One vector is turned by the same rotation once a tick. Each row is the vector after some number of ticks, and that number follows the row.
The counts run from 0 to 269.
[176 112 122 110 106 154 137 131 112 121  93  66  71 116 146 135 124 164
 117 120  54 136 102  99  97 132 112 132 138 152 132 141 135 113 120 112
 105 141] | 29
[ 94 144 124 116 145 138 139 159 152 165 108  94 137  89 117 105  86 132
 111 141 137 164 142 116  67 125 131 123  96 152 113 172 123 176  97 134
 106 169] | 61
[163 148 134 104 105 162 125 178 149  92 117 114 143  94 100 121 119  97
  90 155 128 152 142 172 121 159 108 137 107 106 121 158  92 149 121 189
 115 118] | 217
[108  95  83 131 142 118  98 158 107 190 121 117 111 130 142 110 160 175
 112 135 121 129 122 131 109 152 120 132 113 149 137 101  91 175  86 173
 165 112] | 179
[ 91  98 105 141 107 112 108 126  95 163 172 116 120 149 135  82 136 190
 131 119 133 131 151 151  68 135 130 108 125 142 105 104  96 175 108 177
 135 138] | 182
[155 154 134 125  85 211 144  85  81 101 153 126 103 120 100 113 124 128
 135 139 112 133 127 136 129 151 110 131 127 105 145 149 144  79 137 175
 104 126] | 121
[ 97  97 103 138 179 107 128 127 122 171 110 126 154 157 155 131 152 156
 158  97 118 106 106 112 139 125 189 107 132 159 148  82 117 142 146  98
 157  92] | 171
[123  93 128 160 131  94  87 102 147 104 162 151  95 161 158 119 177 156
 140 110 126  86 112 129 187 129 112 152 167 143 145 119 126 121 138 122
 140  93] | 13
[129 129  86 113 124 141 136 157  88 152 123 112 102 131 144  91 137 176
 105 124 110 161 141 110  55 127 126 103  91 143 111 122 107 157  93 166
 156 151] | 185
[117 134 126 102 160 105 127 149 151 151  71 121 176 113 149 159 122 122
 138 127 178 156 119 123 134 145 151 109  81 147 112  97 121 135 137  76
 149  86] | 72
[126 157 121 124 156 173 144 102 118  86 131 162 113 167 173 151 157 123
 129 111 118 134  95  85 134 129 153 128 115 139 173 172 128  93 168  97
 146 158] | 3
[124  99 135  99 119 157 115 126 152 164 107  74  93 111 125 151 109 155
 135 142 116 136 104 135 109 154 123 168 150 166 139 168 110 169 121  89
 101 174] | 155
[ 87 139 109 129 133 176 144 133 145 182 124  82 148  90 115  96  97 132
 110 132 149 159 128 129  60 138 143 121  96 133 116 135 113 151 104 153
 102 126] | 59
[ 93 121 142 180 145 143 116  79 179 134 152 118 129 110 120  98 138 114
 143 114 150  98 111 122 184 124 129 151 157 125 153 139 163  94 123 121
  94  74] | 139
[134 102 125 106 105 198 156  89 150 179 133  59  95 126 128 126 125 147
 161 109 128 129 117 153 121 135 169 142 162 142 139 125 122 147 127  92
 109 142] | 152
[126 124 154 116 106 136 115 101 164 124 146 152 129 129 110 150 138 113
 169 136 202 122 137 177 216 146 124 151 163 119 127 125 142 136 138 115
 138 113] | 238
[117  95 116 166 119 121  99  85 135 122 170 142  90 159 158 107 179 162
 140 103 129  90 108 127 178 132 120 147 157 137 149 102 130 102 129 133
 138  80] | 14
[147 143 164 146 137 127 124 133 174  53 121 110 127 122 129 122 117 101
 125 124  82 102 113 113 152 125 127 144 159 141 143 187 153 107 169 106
  74 129] | 131
[108 126  99 159 167 126 120 106 132 136 135 153  78 144 168 113 179 153
 122 105 115 114 100  74 165 114 117 133 131 151 163 129 152  95  96 115
 168 109] | 266
[134 130 131 118  99 135 107 119 131  55 166 146 154 167 172 124 139 137
 103 120 156 151 134 150  84 148 124 121  86 127 113 132  69 133 178 145
 123 131] | 95
[138 134 141 131 128  42  92 166 106  96  90 142 164 112 126 135 119 148
 120 141 138 137 138 110 126 149  79 102  89 147  92 112 149 114 123 137
 119  87] | 199
[137 137 114  85 125 125 130 169  99 110 142 158 136 162 119 133 142 139
 136 139 136 142 166 174 120 144 146 113 131 127 124 138  84 191 137 170
 175 185] | 87
[130 113 125 105 126 152 144 133 163 176 121  83  74 108 102 121 125 144
 152 130 111 113 135 140 161 116 143 153 188 144 139 158 149 173  92 112
 126 175] | 149
[ 97 121 104 166 159 132 117  82 132 134 150 154  91 154 172 110 176 152
 127  95 132 112  95  78 153 115 127 128 129 142 155 115 147  85 118 116
 153 103] | 265
[ 92 138 119 115 133 114 121 131  89 152 151 180 163 151 101 124 135 143
 169 136 183 134 168 167 140 140 154 100 127 127 118 108 115 172 135 167
 171 142] | 82
[162 161 128 121 102 213 145 104  87 103 133 131  95 114 105 120 130 114
 120 146  94 139 119 119 127 156 102 131 122 108 152 166 147  80 127 174
 111 135] | 122
[174 151 134 131 107 119 147 116 119  74 146 156 125 151 149 113 157 130
 152  96 145 119 155 129 185 112 131  97 132 111 109  85 161  91 133 129
 163  83] | 108
[178 125 137 119  65 149 127 102 104  94 152 136 109 137 116 124 150 138
 150 121 137 120 143 166 186 152 105 130 149 106 117  88 138 101 130 156
 138  82] | 114
[ 71 124 118 139 184 130 134  99 109 168 105 130 148 145 153 140 130 144
 154 108 126 122  95  74 102 126 172 111 114 170 157 132 138 117 156  84
 119 131] | 165
[131 179 129 125 120 194 136 135 163  88 129 121 154  96 127 115 114  85
  87 138 163 167 126 127 103 144 112 131  74 108 122 167 117 113 127 155
 104 123] | 222
[133 141 131  92 126 180 131 120 117 110 139 153  88 152 125 152 139 127
 146 140 118 134 129 140 142 137 137 155 162 140 165 195 116 159 146 128
 142 214] | 249
[ 86 102 123 137 180  66 112 139 127 144 120 139 150 160 143 131 134 155
 171 110 112  89 128 106 136 115 176 110 159 174 135 120 133 155 157  89
 137 138] | 169
[140 101 149 143 107 139 120  89 109 112 119  67 124 120 144 126 106 160
 137 108  85 121  97 100  83 145 119 128 124 156 118 128 142  84 157 103
  62  96] | 33
